In the data rows, the value 128 means zero.
Some points, one per row:
178,106,78,156,163,74,177,187,172,108,109,176,148,66,111,107,94,131,180,119,131,176,125,76
148,139,84,172,155,122,160,210,164,83,105,179,129,122,143,145,94,136,171,138,138,171,142,158
91,104,125,109,147,48,161,185,168,119,114,102,67,139,138,98,134,117,212,99,136,164,155,110
119,127,89,139,80,138,119,141,142,157,71,130,132,93,132,146,206,106,140,127,199,146,116,155
95,130,127,159,240,137,74,189,103,173,113,144,179,72,68,36,120,102,129,117,51,132,84,162
141,66,131,141,194,148,166,173,196,83,90,145,118,146,120,119,56,148,208,137,141,190,124,119
107,148,95,138,189,125,94,138,152,143,111,149,169,194,25,67,95,99,57,160,95,60,109,146
194,103,88,147,138,146,160,185,187,91,147,204,137,83,106,122,59,119,146,133,171,131,108,71
144,36,125,80,147,128,181,127,186,68,85,137,139,195,143,184,82,160,189,128,169,175,124,88
170,153,161,133,69,157,132,19,66,106,109,103,144,142,200,224,143,171,112,130,90,151,160,151
144,118,96,157,155,64,176,189,177,76,65,127,100,148,164,168,114,146,206,151,149,214,162,129
120,123,104,129,85,167,85,142,83,111,180,87,165,96,164,181,118,106,43,191,177,105,114,121
195,133,120,148,155,97,187,171,221,101,102,228,94,145,81,113,80,147,180,96,152,143,133,81
162,115,82,178,102,205,190,136,161,114,100,188,130,82,128,102,111,137,187,115,171,169,131,177
184,133,103,204,145,165,145,196,137,97,115,114,77,13,191,126,91,106,194,144,134,196,136,134
67,144,161,121,120,48,100,141,91,126,212,35,120,94,155,134,140,162,75,194,177,167,142,80
98,162,58,145,115,113,171,85,140,134,169,176,181,195,41,54,92,135,61,147,118,53,153,162
137,89,79,106,122,155,189,212,164,79,170,182,102,125,159,121,77,104,195,96,151,111,140,134
125,164,134,157,37,115,134,87,145,171,103,92,56,91,138,119,215,121,140,124,199,153,140,124
179,159,151,124,82,84,136,13,83,124,71,112,149,174,170,232,168,177,115,116,71,160,162,121
140,206,200,141,98,155,88,64,56,124,142,145,142,141,178,199,173,178,83,127,95,136,142,186
192,161,158,79,17,97,141,0,117,153,96,132,90,169,145,211,209,134,108,74,114,81,154,83
114,95,154,97,217,130,76,152,148,91,106,66,124,211,117,150,61,115,104,174,92,110,106,104
98,161,119,142,115,173,127,160,169,146,61,167,62,188,113,105,183,86,175,82,136,96,135,225
12 more points follow, each with its number after it:
82,63,125,80,123,228,154,41,159,141,101,110,142,238,81,77,104,118,122,115,135,70,111,173 0
117,121,40,163,120,188,172,79,96,123,143,34,85,128,150,46,55,44,126,139,41,62,175,164 1
156,125,244,86,158,101,105,69,79,125,185,180,186,124,127,166,122,216,105,92,76,151,107,76 2
128,114,111,159,157,114,171,144,190,79,66,140,144,189,115,153,87,183,171,162,171,202,144,156 3
109,98,153,121,184,158,135,91,119,121,80,96,132,182,135,121,99,142,167,115,58,151,131,170 4
96,133,131,164,204,131,80,158,138,141,29,22,87,151,140,115,137,83,156,160,83,168,125,178 5
154,120,114,100,77,84,187,35,68,136,114,104,138,122,183,171,163,137,158,73,50,137,172,114 6
166,130,11,136,83,115,168,162,144,134,75,150,122,104,139,145,149,54,151,108,123,87,149,131 7
43,101,85,107,98,94,163,99,85,144,192,86,183,123,121,79,138,152,99,150,167,141,143,139 8
146,92,187,125,167,177,132,139,118,123,180,122,107,55,148,79,71,132,170,107,96,152,106,99 9
100,103,127,126,137,176,158,165,155,132,185,174,115,100,105,46,96,123,164,99,169,113,114,144 10
130,119,105,103,110,74,79,135,86,157,146,49,139,68,150,147,168,75,81,148,119,102,114,65 11
Which of these numbered points is nearest to each point below by angle, seen from the average point of the first points? Its number follows each.
67,100,183,124,255,164,76,173,157,117,118,112,136,216,64,62,59,145,122,160,90,126,97,164 > 4
99,126,0,145,133,96,142,215,101,155,67,154,169,89,144,114,196,63,174,98,98,127,143,208 > 7
159,134,82,103,88,105,177,39,55,128,110,147,186,149,159,175,155,132,127,79,29,99,162,150 > 6
107,118,162,142,111,95,125,116,163,163,116,122,150,87,86,115,167,187,121,162,232,208,107,90 > 8
146,164,41,183,113,114,134,117,162,173,33,148,135,130,64,88,173,82,123,126,114,101,132,163 > 7
104,76,152,98,190,108,86,146,152,154,34,76,121,160,111,128,157,102,164,114,109,150,94,112 > 5
133,147,95,123,136,170,121,148,122,104,211,134,111,149,113,85,46,71,74,142,78,15,139,119 > 1
210,165,57,209,93,122,160,121,174,121,108,158,118,65,95,113,96,109,106,163,159,129,138,82 > 7
173,138,125,107,61,121,134,0,90,148,77,121,181,172,134,208,175,148,83,116,97,113,141,119 > 6
Here are 12 other points, each followed by its number:
95,104,167,115,132,192,140,112,167,138,102,168,120,174,98,96,139,147,170,97,159,134,112,185 0
120,213,129,146,71,71,111,41,54,160,131,133,182,145,127,171,205,173,46,143,104,118,156,162 1
181,127,71,192,157,163,137,160,145,111,87,122,126,69,141,116,80,89,156,147,104,154,125,123 2
158,79,112,155,144,187,156,155,185,103,97,131,116,95,133,123,75,129,175,155,184,179,104,113 3
152,151,143,102,94,111,123,50,77,144,148,181,208,151,110,167,158,162,71,104,88,89,130,120 4
134,132,127,169,76,194,147,128,170,120,159,109,68,72,136,95,104,123,135,160,226,144,128,127 5
84,132,62,108,95,43,166,153,78,162,127,100,117,103,173,112,204,80,167,82,83,114,178,152 6
202,122,130,116,129,126,150,210,173,96,164,230,94,89,140,152,102,111,171,83,141,106,120,68 7
153,216,184,126,58,120,132,42,80,136,124,160,97,171,169,188,193,167,120,85,84,118,171,171 8
186,165,178,112,101,111,137,65,97,135,137,215,162,137,135,185,158,183,117,75,88,130,137,119 9
97,166,128,121,173,60,149,135,115,124,189,134,119,181,100,68,91,128,115,121,50,73,166,135 10
100,118,154,144,144,225,140,133,180,137,137,135,61,147,94,27,84,105,163,117,147,98,118,169 11
Which of these numbered points is nearest to each point below by angle, seen from the average point of the first points? Its number follows each.
154,167,151,100,85,128,149,94,56,119,171,228,181,145,165,196,172,174,127,56,68,103,155,178 > 9
192,78,115,160,155,217,147,174,184,84,78,173,127,94,151,158,73,130,194,130,158,188,92,128 > 3
129,133,147,161,80,159,114,83,167,128,119,71,103,134,111,139,125,151,83,198,236,157,120,113 > 5
133,186,188,119,57,137,154,13,80,118,165,123,99,170,181,167,148,183,121,101,96,122,175,160 > 8
108,99,102,126,176,122,187,230,163,56,138,201,143,166,157,145,72,169,215,120,144,179,150,179 > 7
185,78,68,149,139,183,134,158,180,103,57,141,154,103,123,169,94,105,152,156,182,157,96,101 > 3
102,128,140,166,177,211,108,172,146,153,151,168,124,93,81,28,97,108,140,123,131,116,92,183 > 11
137,149,61,173,169,154,128,186,134,139,130,200,164,86,78,66,102,86,117,116,89,92,115,163 > 2
125,190,111,175,73,109,57,143,75,149,137,62,133,51,169,180,201,113,46,199,176,146,128,135 > 1
